Each path below is one point turned by a fixed rotation once a step. After each direction that follows a path, write how fast that rotation turns it, in degrees each step (0 if it stays still).
Each turn is a multiple of 5 degrees from 10 to 175, or 0.
Each row of a path follows its step; steps can be skipped.
Path 1:
step 0: [ 1.86 -2.97 -1.88 -0.32  2.49  2.01 -1.70  5.48 -0.26  0.51  1.24  2.24
 -0.39  0.72 -0.74  2.54 -0.33 -0.86 -0.84 -0.92  1.74 -0.61 -2.08 -1.78
 -2.74  2.51  1.48  1.11 -1.04  1.97 -0.70  1.89 -0.70  1.36  2.12  0.41
  1.74  1.90 -1.64  0.88 -2.48]
step 1: [ 2.33  0.18  2.85 -1.47 -0.63 -0.86 -0.64  0.12  1.41 -0.21 -1.17  5.73
  1.22 -2.28  1.72  2.38  0.41  0.78 -2.49  1.00  1.41  0.48 -0.86 -2.99
 -0.50 -0.14 -0.41 -2.37  1.70  0.12  0.27 -2.01  2.74 -0.28  1.47 -1.29
 -2.94  1.96 -1.25  2.73 -0.58]
step 2: [-2.03 -2.93  1.44 -0.55 -1.88 -0.85  1.45  0.83  0.72  0.53 -1.21 -1.49
 -0.36  0.30  2.01 -0.42  1.82 -2.12  0.67 -0.09 -0.72  4.81  1.39 -1.89
  1.73 -1.10 -2.44  2.39  0.24  2.03  4.55 -0.44 -0.06 -1.64  2.00 -2.62
 -2.21  1.97 -0.09  0.25 -0.79]
step 5: [-0.77 -1.36 -0.71  0.18 -0.88 -2.44  1.71 -1.20 -1.21 -1.07 -0.50 -0.82
 -0.07  1.70 -0.98 -0.42  0.15  2.24  3.96  2.52 -0.51  1.12  0.64 -2.13
  1.97 -1.20 -0.09  3.67 -0.99 -4.22 -0.60  1.33 -1.42 -1.28  2.49  1.44
  2.97 -1.89  1.38 -2.00  1.86]
step 6: [ 2.02  0.58 -0.65 -2.84  0.68  3.10 -1.89 -1.30  0.70 -1.24 -1.58 -2.80
  0.22 -0.45 -1.80 -1.11 -0.61 -1.31 -1.41  5.14 -0.59 -0.56  0.29  2.03
 -1.32 -0.77  1.43  1.75  0.31 -0.74 -3.08 -1.94 -0.25 -0.49 -1.94  0.17
  3.50 -3.60  0.90  0.52  0.67]
step 7: [ 0.85  1.41  0.66 -1.38  0.61  1.11 -1.57  2.36  2.96  0.75  1.01  0.97
 -1.20  0.74  0.68 -0.72 -6.31 -2.01 -1.37 -1.92 -1.24 -1.31 -0.40  1.41
  3.21 -0.96  0.86 -0.63  1.18 -0.33  0.12  1.46  0.83 -0.67 -2.08  0.43
  2.15 -1.03 -2.69 -1.98  3.64]
step 8: [-1.17  2.65 -2.79 -0.12  1.50 -1.98 -0.04  2.77 -0.04  0.93  1.87  1.51
 -0.37  0.65 -1.90 -0.57 -0.41  0.29  3.05  2.55  0.18 -2.61  1.68  0.29
  1.83 -2.59  2.04 -2.24 -1.59  1.58  1.42  2.91  2.79 -1.60  2.99 -0.38
  0.37  1.18  0.21  3.35  0.98]
step 9: [ 2.77  1.73 -1.79  0.86  0.47  1.23 -3.96 -0.72  0.71  1.00  1.98 -3.14
  1.27 -1.31  0.34 -3.12  0.63  0.55  1.99  1.15  2.30  1.37 -2.32 -1.68
 -1.94  0.89 -0.70 -2.45 -1.35  3.50  0.09 -1.53  1.05 -0.57 -1.31 -3.13
 -0.37  2.03 -1.71  1.94 -0.55]
step 10: [ 0.67  3.65  1.58 -1.75 -0.25 -0.18  0.50  3.42 -0.09  0.39  0.11  1.86
 -0.68  1.97  0.12 -2.37 -0.41 -0.13 -0.01 -5.14  1.99 -0.60  1.25 -2.35
 -2.01  3.43 -4.03 -0.44 -0.65  0.84 -0.18 -0.32 -2.19 -1.20 -0.07 -1.28
 -2.18  0.76 -0.68 -1.63 -0.79]
step 11: [-1.18 -0.05 -0.82 -0.72  0.56 -0.49  3.42  0.99 -0.89 -1.55 -1.28 -0.33
 -0.93  2.56  1.40  2.37  4.20  2.88 -0.12 -0.93 -3.92 -0.30  1.45 -1.46
 -3.80 -0.40 -1.00 -3.47  2.77  0.90 -0.34  1.83  1.18 -0.99  0.75 -0.38
 -1.62 -0.19 -0.83  1.45 -2.42]
step 12: [-2.04 -4.67  2.11  1.08 -1.11  2.19 -1.28 -1.39 -1.05 -2.55 -0.11 -2.59
  1.47 -0.33  3.13  1.70 -0.26  3.31 -0.04 -0.84  1.06  3.47  0.93 -0.59
 -0.74 -0.58  0.24 -3.93 -1.01 -0.56 -1.47 -0.49 -1.33  0.78 -1.07 -0.54
 -0.91  1.17  2.81 -1.12  0.99]
[-0.46  0.12  0.47 -0.45 -0.34 -0.31  0.86  0.39  0.09 -0.91 -0.48 -0.59
  0.71  0.70 -0.91  0.87 -1.24 -0.21 -0.45  0.67 -0.28  0.24  0.03  0.54
 -0.24 -0.45 -0.33 -0.36  0.96  1.36  0.41 -0.49 -0.29 -0.68 -0.31  0.12
 -0.54 -0.17 -0.05 -0.60  0.03] | 80
[ 0.30  0.27  0.25  0.09  0.95 -0.64 -0.20  0.38  0.92  0.18  0.97  0.22
  0.94 -0.43  0.38  0.05 -0.51  0.40 -0.48 -0.25 -1.03 -0.18  0.79 -0.76
 -0.32  0.52  0.12  0.35 -1.03  1.02 -0.03 -0.32  0.03 -1.09  0.07 -0.27
  0.16  0.62 -0.08  0.56 -0.98] | 40
[-0.77  0.10 -1.20 -0.47  0.79 -0.20 -0.14  0.32  0.20  1.15 -0.75  0.48
 -0.32  0.63  0.86 -0.20 -0.47 -0.33 -0.24 -0.63 -0.42  0.61  0.56  1.07
 -0.90 -0.89 -0.13 -0.01 -0.27 -0.15 -0.24 -0.72  0.13  0.45 -0.18  0.49
 -0.08 -0.45 -0.66 -0.56 -0.70] | 95
[ 0.23  0.64 -0.86 -1.37 -0.18 -0.23 -0.16  1.34  0.29 -0.78  0.29 -0.18
 -0.36 -0.45 -0.49 -0.19  0.06  0.42  0.24 -0.41  0.68  0.50 -0.11  0.13
  0.44  0.69 -0.16 -0.18  0.39  0.42  0.23 -0.48  1.33  0.97  0.10  0.32
  0.27  1.13 -0.50  0.35 -0.21] | 40
[ 0.19 -0.07  0.60 -0.93 -0.46  0.49 -0.13 -0.31 -0.45 -0.10  0.07  1.11
  1.29  1.04  0.82 -0.53  1.18  0.93  0.21 -0.48 -0.12  0.71  0.05  0.51
  0.09 -0.04  0.59  0.26  0.57  0.92  0.31  0.55 -0.75  0.37  0.09 -0.29
 -0.31  0.45 -0.21 -0.09 -0.23] | 40
[-0.93  1.19 -0.52  0.33 -0.11 -0.54  0.57 -0.42  0.01  0.57  0.25 -0.52
  0.72 -0.35  0.56 -0.10 -0.18  0.25  0.50 -0.66  1.05 -0.65 -1.27  0.40
 -0.02  0.20  0.21  0.30 -0.09  0.50  1.43 -0.38 -0.12  0.11  0.06 -0.52
  0.29 -0.80  0.64  0.31 -0.36] | 65
